In the data rows, the value 128 means zero.
Each row has a hidden score. How much does it go up from the first row of each pair to the second? 20 means little or no change, 40 a big rise and 0 a big fall. The score is a weighted sum of the row's numbers plus the product of two more (or one squared), each taken from its middle value.
[124 173 161 174  71 126 135 163  89  89 141 152 159 161 121 136]
[137  98 106  87 162 136 112 108 167 168 113 100  84 114 122 139] ~ 23
[151 103 108  94 180 144 117  85 158 162  94  98 108 105 108 133]
[ 79 101  91 130 150  83 138 149 127 121 161 115  99 100 170 141] ~ 25
[209 176 183 126  92 178 102 120 128 149  90 196 176 163  53 123]
[144 140 124 116 124 167 118 100 134 126 104 139 149 158  99 124] ~ 28
[146 151 117 132  96 157 122 126 122 123 108 141 169 177  90 124]
[117 113 102 117 149 105 150 115 137 126 142 101 112 120 146 126] ~ 7
[105 142 133 175  77 115 148 168 127  86 154 148 155 139 151 131]
[148  99 128  90 159 138 121  90 148 157 108  93 105 103 129 128] ~ 9
[135 100 108  95 176 122 118 107 147 142 129  88  92 114 128 139]
[113 159 131 158 100  95 140 165  91  94 160 137 132 146 154 125] ~ 28
[154 139 141 109  98 179 122  97 139 156  81 131 170 156  82 114]
[112 152 129 157  82 131 143 157  98  96 139 119 154 154 141 136] ~ 20
[172 140 134 106  98 175 107  98 145 151  88 137 167 153  72 132]
[106 142 130 168  92 111 134 171  97  87 146 148 155 151 150 123] ~ 25
[183 139 128  82 126 179 119  83 160 188  70 110 126 140  54 133]
[143 137 148 117 157 110 113 141 137 156 127 140  99 103 115 133] ~ 3
[124 170 140 154  80 141 128 146 111 106 123 161 153 161 109 114]
[118  94  96 104 178 119 115 115 158 146 121 113  75 112 151 123] ~ 15
[118 101 120  91 166 132 126 107 152 163 113  94  88 107 137 130]
[128 186 155 167  92 124 134 168 101  96 138 160 157 161 112 127] ~ 20
[140 185 138 143  86 124 122 133  97 126 129 163 164 178 101 121]
[112 174 138 170  76 132 138 153  97  99 149 152 163 160 141 141] ~ 37
[171 144 148 116 103 173 113  95 142 143  91 135 177 158  93 114]
[167  98 131  90 135 160 128  90 171 159  92 104 127 118 105 122] ~ 25
[131  86  98  86 164 128 130  97 154 173 116  89  90 114 121 132]
[149  85  97  91 184 131 106  96 172 162 117 108  73  93 114 128] ~ 16
[164 113 131  91 158 164 104  86 150 154  94 122 163 117 112 124]
[ 93 118 107 177 107  89 143 163  79  98 184 130 126 150 164 131] ~ 20
[ 70 126 115 175 128  80 158 164 102  67 176 147 111 118 178 118]
[163 132 125 101 107 178 122  87 156 145  94 124 175 158 110 127] ~ 11
[135  85 106  91 172 115 111 115 138 147 120 118  72 104 130 128]
[141  96 148  87 181 148 117  98 152 153  97 123  96 105 123 122] ~ 22
[137 171 132 134  87 152 131 132 108 122 114 148 164 158 117 118]
[168 139 137 106 107 166 105  80 145 152  86 130 144 151  92 117] ~ 13
[158 106 125  91 161 150 104 104 159 172 103 110 102 102 103 127]
[103 122 141 147 152  82 130 170  99 104 164 149 113 106 136 117] ~ 21
[126 100 123 105 176 128 121 108 156 150 122 116  95  91 126 133]
[109 144 129 154  92 119 147 163  90  85 157 135 144 142 141 131] ~ 20
[117  90 115 116 175  94 137 141 148 128 151  90  76  98 158 131]
[164  93  93  80 101 180 140  78 142 190  80  64 157 145  88 151] ~ 39
[132 189 149 157  80 140 122 146 108 103 126 167 171 169 113 150]
[ 97 167 137 172  83 116 130 160  96  88 148 151 159 149 141 124] ~ 25
[163 168 133 114 103 171 114  85 122 152  88 133 166 159  75 129]
[102 139 136 188  90 102 139 175  83  82 170 141 141 142 159 133] ~ 30
[155 110 126  85 162 159 112  79 174 180  84  97 105 102  97 135]
[166 129 120  99 121 176 133  91 147 138  81 122 164 146 108 128] ~ 23
[118 104  99 110 167 109 137 113 137 139 137 105  90  99 141 119]
[118 153 153 174  90 115 138 164  94  78 144 156 152 161 142 122] ~ 30
[112 133 119 156  77 114 134 171 103  95 149 145 137 145 151 127]
[139  92 107 102 170 117 111 111 154 146 124 104  90 106 129 138] ~ 15
[168 174 170 141 100 156 118 125 126 152  98 163 158 141  76 127]
[ 99 112 130 142 153  86 123 167 123 112 167 134 104 101 175 123] ~ 13
[109 137 131 148 120  88 134 157 104 107 152 133 121 116 144 118]
[121 168 135 159  77 130 135 152 105 101 131 145 161 157 141 139] ~ 30
[ 92 154 138 177 112  94 134 164  85  77 178 155 129 151 164 121]
[ 99 133 123 175  95 101 136 165  76  79 172 133 127 130 167 115] ~ 28
[ 97 112 106 127 159  86 126 148 126 123 157 117 103 100 149 138]
[ 75 102 119 139 175  80 144 140 127 112 163 115  78  95 173 128] ~ 28
[ 95 122 106 143 132  85 148 168 100 111 162 103 119 113 164 132]
[125  89 119  96 171 130 136 113 171 165 113 119 100 113 130 132] ~ 30
[147  89 123  88 170 136 107  94 144 172 105 120  94 102 115 144]
[152  94 124  92 156 130 140 110 148 169 119 105 100 107 121 142] ~ 27
[ 99 159 134 166  90 118 138 158  93  98 154 148 150 142 150 130]
[160 121 136  84 149 167 108  84 163 157  78 102 144 125  84 125] ~ 14
[105 159 129 172  80 120 130 139  99  82 149 157 156 157 149 118]
[164 124 125  97 130 169 101  87 171 156  89 115 161 144 104 126] ~ 18
[147 107 127  87 139 163 128  86 177 170  93 107 131 122 122 119]
[172 120 136  94 129 170 120 109 166 151  87 104 142 129 108 136] ~ 9
[ 96 153 121 170 114  86 126 184  91  91 174 142 133 118 163 119]
[ 90 111 116 136 170  82 135 152 128 115 169 128  88 107 177 136] ~ 20
[124  99 101 112 169 109 123 119 137 139 133 101  96  95 142 131]
[126  87 112  97 166 121 115 117 138 154 122 101  86  98 135 127] ~ 22
[177 131 125  95 122 180 107  93 161 161  70 120 158 144  86 123]
[136 154 132 125  77 160 126 119 117 133 111 130 163 165 112 130] ~ 24
[ 88 131 118 161 137  77 131 168 114  97 166 118 112 108 179 128]
[171 112 139  95 151 160  97  82 167 165  86 109 134 134 105 136] ~ 15
[ 75 140 127 167 101  86 157 183  98  72 179 137 125 125 162 124]
[166 113 152  86 171 159 102  93 166 174  90 125 114 112  93 139] ~ 9
[135  96 136  97 166 141 108  91 158 165 115  92  90 116 118 148]
[178 153 132  93 122 179 110  95 161 166  73 138 158 134  93 136] ~ 23
[163 144 148 125 109 180 133 101 136 133  96 133 170 158  77 114]
[172 159 136 117 108 172 118  98 123 154  89 146 168 164  87 127] ~ 10
[157 128 129  97 113 167 123 101 157 162  95 112 156 134  99 131]
[129  99 134 110 150 124 127 108 152 150 120 109 107  91 148 137] ~ 17
[155 141 124 103 113 185 125  88 151 142  81 136 168 154 100 128]
[ 79 105 114 145 133  82 145 152 124  97 162 124  94  92 183 140] ~ 11
[172 112 157  92 173 156 100  88 144 163  87 118 109 115  86 125]
[ 78 119 116 172 126  75 157 174  98  87 183 132 119 115 191 137] ~ 30
[121  89  94  93 163 120 135 131 141 162 119 107  69  96 124 133]
[103 151 132 177  93 113 145 168  88  87 155 151 138 146 142 133] ~ 22
[119 188 150 160  85 139 137 149  97 101 134 156 152 178 112 137]
[155  97 121  83 183 145 121  89 153 176  99 101 104 123 105 135] ~ 8
[177 118 120  98 123 180 113  90 174 170  86 111 149 144  82 131]
[119 145 125 140  86 147 135 144 104 119 138 118 145 156 146 137] ~ 34
[147 102 122  88 170 142 118  96 160 155 102 120 107 128 101 125]
[117 174 140 155  72 151 117 146 114  92 117 148 165 156 131 126] ~ 13
[117 145 127 165 101 113 155 155 109  84 147 147 145 155 143 140]
[131 167 121 137 105 135 130 129  99 111 124 147 152 162 130 145] ~ 8
[117  84 109  99 173 133 111 106 158 150 117  92  89 116 126 122]
[ 96 126 133 181  85  89 129 171  95  94 167 143 121 148 162 120] ~ 23
[127 161 144 125  70 173 136 107 120 134 106 117 187 183 123 139]
[111 154 146 151  92 126 139 149 116  84 143 147 167 152 135 111] ~ 4
[152  84 101  75 165 138 123  89 153 177 106  93  84 101 111 133]
[164 114 142  95 133 177 111  79 161 156  74 135 151 126  98 127] ~ 23
[ 89 142 141 182  88  92 139 176  83  80 178 151 135 143 158 130]
[116  95 116 116 158 116 130 109 141 141 129 129 106 104 142 118] ~ 18
[118 164 152 167  89 121 147 149 103  77 145 143 148 146 152 128]
[145 110 107 105 110 167 128 116 145 146  91 136 171 136 112 130] ~ 23
[ 73 141 124 178 129  82 140 182 103  87 199 160 117 112 183 122]
[ 78 118 125 143 130  86 145 164 113 104 175 105 116  95 174 125] ~ 20
[ 97 113 113 144 117  94 126 161 114 109 160 138 124 115 172 117]
[108 111 119 147 138  97 143 158 108 119 148 142 113 124 153 117] ~ 28
[131  87 103  89 178 120 140 114 138 154 120 105  65 115 129 137]
[128  79 131  95 175 139 121  77 175 161 102 100  82 107 120 133] ~ 18
[155  94 117  83 151 145 119 101 155 163  92 109 112 122 119 139]
[150 123 134  99 145 158 123 102 153 151  90 108 147 118 115 133] ~ 22
[ 81 110 107 146 163  78 132 152 121 101 167 111  79  95 170 142]
[191 175 177 147  99 127 125 156 103 122 123 181 160 148  83 111] ~ 18
[101 153 140 190  95  96 130 180  86  85 163 167 131 148 140 119]
[ 91  93  97 132 171  87 132 143 117 123 154  96  67  97 164 127] ~ 15
[ 80 117  97 163 127  86 144 177 111  90 186 129 123 121 159 126]
[ 83 106  78 119 146 104 142 127 133 141 144  96  94 106 168 139] ~ 28
[147 121 144 108 101 173 133  97 145 145  92 132 176 167  97 131]
[138  94 115  88 155 129 119 105 135 157 121 104  85  95 111 125] ~ 5
[ 89 121 117 157 139  79 147 161 118  90 183 120 102 104 168 135]
[126 104 125  99 163 131 111  99 153 145 125 106  94 101 130 129] ~ 16
[136 177 146 152  93 143 134 142 107 100 113 150 184 167 104 131]
[157  72 129  71 168 155  97  89 166 180  98 105 105 103 106 143] ~ 5
[152  95 119  88 149 148 125 109 170 172 103 107 111 120 101 131]
[ 89 125 112 141 149  87 140 162 108 104 163 123 107 112 179 124] ~ 12
[150 129 142 118 114 165 114 106 144 129 103 135 159 139  95 116]
[125  71 124 105 182 112 130 113 144 161 126 100  82  90 139 125] ~ 18
[169 126 121  90 144 165 113  85 162 177  91 110 131 126  95 130]
[118 107 110 120 158  92 123 132 140 112 150 107 101  84 159 119] ~ 11
[113 150 144 170  90 121 133 157  91  82 145 173 148 143 134 117]
[159 155 127 125 102 165 119 103 141 137 102 146 162 153  91 132] ~ 18
[110  86  92 117 162  88 121 134 130 140 147 109  74 104 186 121]
[166 152 142 119  97 165 119 108 109 132  97 145 163 160  86 132] ~ 12
[ 83 131 121 184 112  89 157 169  97  93 180 155 128 122 186 137]
[154 103 131  89 157 137 120  99 146 170 108 111 106 110 102 143] ~ 7
[159 135 130 109 117 166 111  87 157 145  92 137 166 134 101 146]
[113  84 133  92 169 137 116  82 149 154 106 104 110  96 116 138] ~ 18
[162 134 131 101 117 176 119  98 145 160  87 150 169 140 101 117]
[157 150 117 123  85 160 142 119 107 125 106 159 177 168  89 113] ~ 24
[145 158 149 124 103 157 129 100 114 129  97 158 166 155  88 115]
[179 113 131  92 117 176 122  84 157 166  81 107 132 112  91 127] ~ 21
[106 121 123 145 143  85 135 154 137 121 148 125 108  99 162 120]
[ 91 118 127 155 124  85 145 167 113  84 168 134  81 110 166 124] ~ 19
[135 181 142 157  88 136 128 136 100  99 132 150 174 153 115 133]
[132  93 130 108 167 126 118 106 145 149 113 117  84 108 101 125] ~ 32
[128  79 121  90 179 125 115 112 143 160 119  97  65 104 130 124]
[160 138 134 122 107 175 114  93 143 138  97 134 160 143  93 136] ~ 21
[ 97 123 128 146 137  85 141 164 109 105 157 122  96 105 151 121]
[178 176 145 117  90 179 114 116 135 144  85 152 177 168  68 125] ~ 22
[131  78 120 104 173 131 114 108 150 148 115  96  90 103 117 144]
[111 137 125 163 112  89 152 184 111  97 168 147 103 118 169 110] ~ 26
[162 142 125 108 120 175 121  98 145 140  94 135 178 154 101 129]
[109 119 109 130 149  89 145 157 136 113 156 125  97 102 175 135] ~ 20
[129 105 106 128 141  94 132 144 126 138 129 116 114 102 139 113]
[124 164 139 134 102 147 133 136 123 110 122 155 167 156  94 122] ~ 29
[164  98 139  84 168 151 106  90 144 181  97  99 111 109  95 135]
[169 104 122  78 165 159 117  89 161 168  88 117 113 128  96 141] ~ 26
[154 158 155 158  90 151 138 126 105 112 119 161 163 172 109 110]
[148  84 112  86 155 160 109 106 172 167  96 109 122 125 108 128] ~ 20
[164 112 126  91 129 169 120  83 150 159  81 116 137 124 105 120]
[120  92  92 100 167 124 115 100 149 161 129  85  90 107 129 140] ~ 9
[129  96  93  98 168 119 124 119 148 144 129  91  85  83 149 121]
[140  94 136  91 168 127 106 105 149 171 115 104  82 106 115 135] ~ 14
[130  89 114  97 170 138 118  85 165 151 119 101  98 118 115 128]
[164 144 135 100 111 176 122 102 155 143  89 129 154 146 109 125] ~ 31
[116 172 148 163  86 116 136 163 105 105 147 142 154 149 142 137]
[143 152 138 124  95 160 127 104 136 129  97 131 174 164 103 130] ~ 22
[ 97  91 108 121 177 102 135 126 148 135 144 101  83  97 158 119]
[145  95 115  89 173 132 116  96 175 173 103 102  93  98 116 144] ~ 17
[ 88 124 117 155 126  71 145 165 107 103 180 138 103 115 173 123]
[128  83 105 100 168 111 128 125 149 150 133  91  87  96 131 132] ~ 21
[118 154 142 166  83 121 130 157  92  87 143 155 155 147 139 133]
[ 98 117 137 164 127  74 138 178 100  80 183 124 123 117 176 133] ~ 15
[113 112 111 116 171 111 110 107 154 148 136 108  84  95 128 134]
[144 123 139 103 158 155 118 108 161 158 104 113 154 129 121 127] ~ 31
[ 88 101 110 135 149  86 130 138 125 130 159 117  96 103 184 119]
[130  92 121 100 162 124 127 107 144 146 125 110  95 107 130 121] ~ 15
[245 156 175  81 149 186  75  61 164 204  53 149 105 125  24 126]
[ 80 138 123 169 125  72 144 172 108  95 180 141 106 120 179 116] ~ 35
[168 110 115  84 160 165 118  88 166 164  91 118 132 132  99 137]
[165 119 129 106 123 166 106  91 164 156  90 130 166 123  98 111] ~ 21
[106 149 130 176  92 110 131 170 101  87 163 144 138 154 135 128]
[157 108 124  95 143 154 112 111 172 158  87 106 135 121 125 126] ~ 19
[129 109 122 122 153  98 136 137 133 134 144 115 112 113 124 128]
[173 120 149  93 144 155 131  91 149 153 104 109 137 123 110 130] ~ 16
[170 162 129 117  82 190 130  95 127 149  75 132 187 174  73 138]
[132  97 119 102 173 116 112 112 151 164 123 125  85 112 127 120] ~ 8
[148 127 130 117 119 170 121 101 136 143 102 131 169 149 111 135]
[207 186 148 131  96 178  97  96 153 157  76 161 191 184  60 121] ~ 10
[107  88 120 111 175 117 131 111 147 152 138  97  87  92 141 120]
[142 182 137 154  95 138 143 143  82  96 127 153 158 137 123 122] ~ 19
[ 87 137 107 167 120  92 139 174  94  92 175 130 110 120 168 108]
[151 102 138  92 165 141 115 100 152 153  97 102 112 115  96 133] ~ 15
[159 115 130  85 168 168 124  90 158 164  85 119 141 123 111 131]
[146 113 117  92 130 153 117 102 164 157  81 108 149 119 108 122] ~ 23
[ 69 135 134 184 125  83 151 169  91  81 183 136 132 115 169 131]
[131  87 116  95 182 118 122 110 146 155 120  98  82 101 119 138] ~ 19
[139 104 115  93 166 157 118  89 154 176  95 100 125 117 122 136]
[160  83 134  88 193 133 102  94 154 169 105 118  80 120 108 143] ~ 7
[103 106 106 131 154  90 140 132 121 115 148 116  89  99 152 130]
[142 112 137  98 161 143 111  96 163 161  93 118 111 116 105 125] ~ 24
[132 134 121 123  97 155 126 121 113 127 111 132 159 171 101 128]
[103  93 110  99 171 111 121 120 149 139 130  97  68  86 132 131] ~ 14
[130  73 108  96 174 133 122  88 151 158 110  98  79 106 127 128]
[ 90 147 122 166 119  83 133 173 111  96 170 126 115 126 152  97] ~ 26
[106  95 111 100 160 118 131 113 144 151 127  98  72 101 161 129]
[126 115 100 117 118 143 123 108 147 138 118 108 134 134 129 122] ~ 17
[133 159 132 166 119  99 134 170  86 111 157 162 129 130 129 110]
[146 158 158 147  89 154 130 131  97 103 123 156 181 157 114 140] ~ 17
[255 184 192 105 158 181  87  67 190 195  59 173 109 108   6 115]
[113 171 153 180  90 106 139 160  92  83 162 141 139 146 146 125] ~ 13
[112 160 144 161  96 109 146 152 102  95 161 148 144 167 142 126]
[128  84 103  95 156 125 128 110 142 156 123 101  74 102 139 148] ~ 21
[145 125 146  98 118 170 122  97 145 151  97 122 156 141 118 123]
[155  86 122  89 171 137 119 100 175 170 114 111  98 111 115 136] ~ 15
[ 89 127 124 150 139  77 131 175 122  96 170 130 120  89 155 118]
[155 125 139  81 134 164 112 106 157 165  92 102 143 135  98 114] ~ 26
[129  84 109  92 153 138 119 108 153 173 104 113  81 104 132 143]
[143 168 176 181  91 125 132 161  88  92 136 177 179 140  92 137] ~ 13
[ 86 117 115 163 118  78 127 175 109  98 176 138 139 136 193 129]
[143 162 159 139 104 149 124 114 108  96 115 151 165 159 100 132] ~ 15
[137 115 111 100 142 149 120  92 166 141 107 106 134 119 133 144]
[ 70 119 118 175 131  80 129 190  94  98 192 147 104  93 182 127] ~ 18
[150 101 135  92 161 147 107  88 154 162  99 101 107 103 103 139]
[ 97 110 113 127 153 109 130 130 134 127 137 123 104 103 157 128] ~ 28
[ 95 144 125 172  95  97 138 163 101  89 168 135 131 131 173 127]
[155 128 139  91 137 174 130 101 150 165  89 117 147 137  97 124] ~ 19
[156  88 127  75 163 148 122  87 158 179  89 110  93 125  87 137]
[152 117 130  87 136 148 128  95 168 145  99 109 137 122 123 119] ~ 14
[161 102 125  94 141 159 116  97 162 168 105  99 139 124 112 154]
[130 164 143 153  82 128 125 161  98  73 146 148 154 164 145 116] ~ 12
[112 111 100 105 149 103 133 113 149 149 139 111  99  97 148 127]
[ 75 122 105 128 146  77 128 163 113 107 162  95  99 101 187 135] ~ 20
[110  95 117 121 154  95 140 147 142 128 145 111  88 100 156 129]
[130 104 112 100 162 127 123 116 157 154 112 116  94  98 113 133] ~ 21
[134  75 116  85 172 141 124  96 165 149 104  93  97  93 126 139]
[ 99 121 113 145 133  88 125 155 117 110 165 114 113 117 162 122] ~ 18
[179 123 141  82 150 160 109 106 165 189  80 113 114 116  91 146]
[118  97 107 120 148 102 127 113 133 148 125 124  92 106 133 138] ~ 25
[117 139 118 140 107 130 126 142 124 106 134 123 143 132 130 136]
[109 147 154 147 133  92 144 166 110  99 161 131 141 108 150 129] ~ 8
[109  93 109 121 173 105 133 113 142 128 141 112  74 102 144 148]
[197 149 187 100 184 157  99  82 157 175  78 159 115 118  44 129] ~ 27
[157 118 164 101 180 133 105 101 162 148 106 112 105 108  87 129]
[183 166 125 115  93 184 119 103 140 154  90 144 161 167  79 126] ~ 25
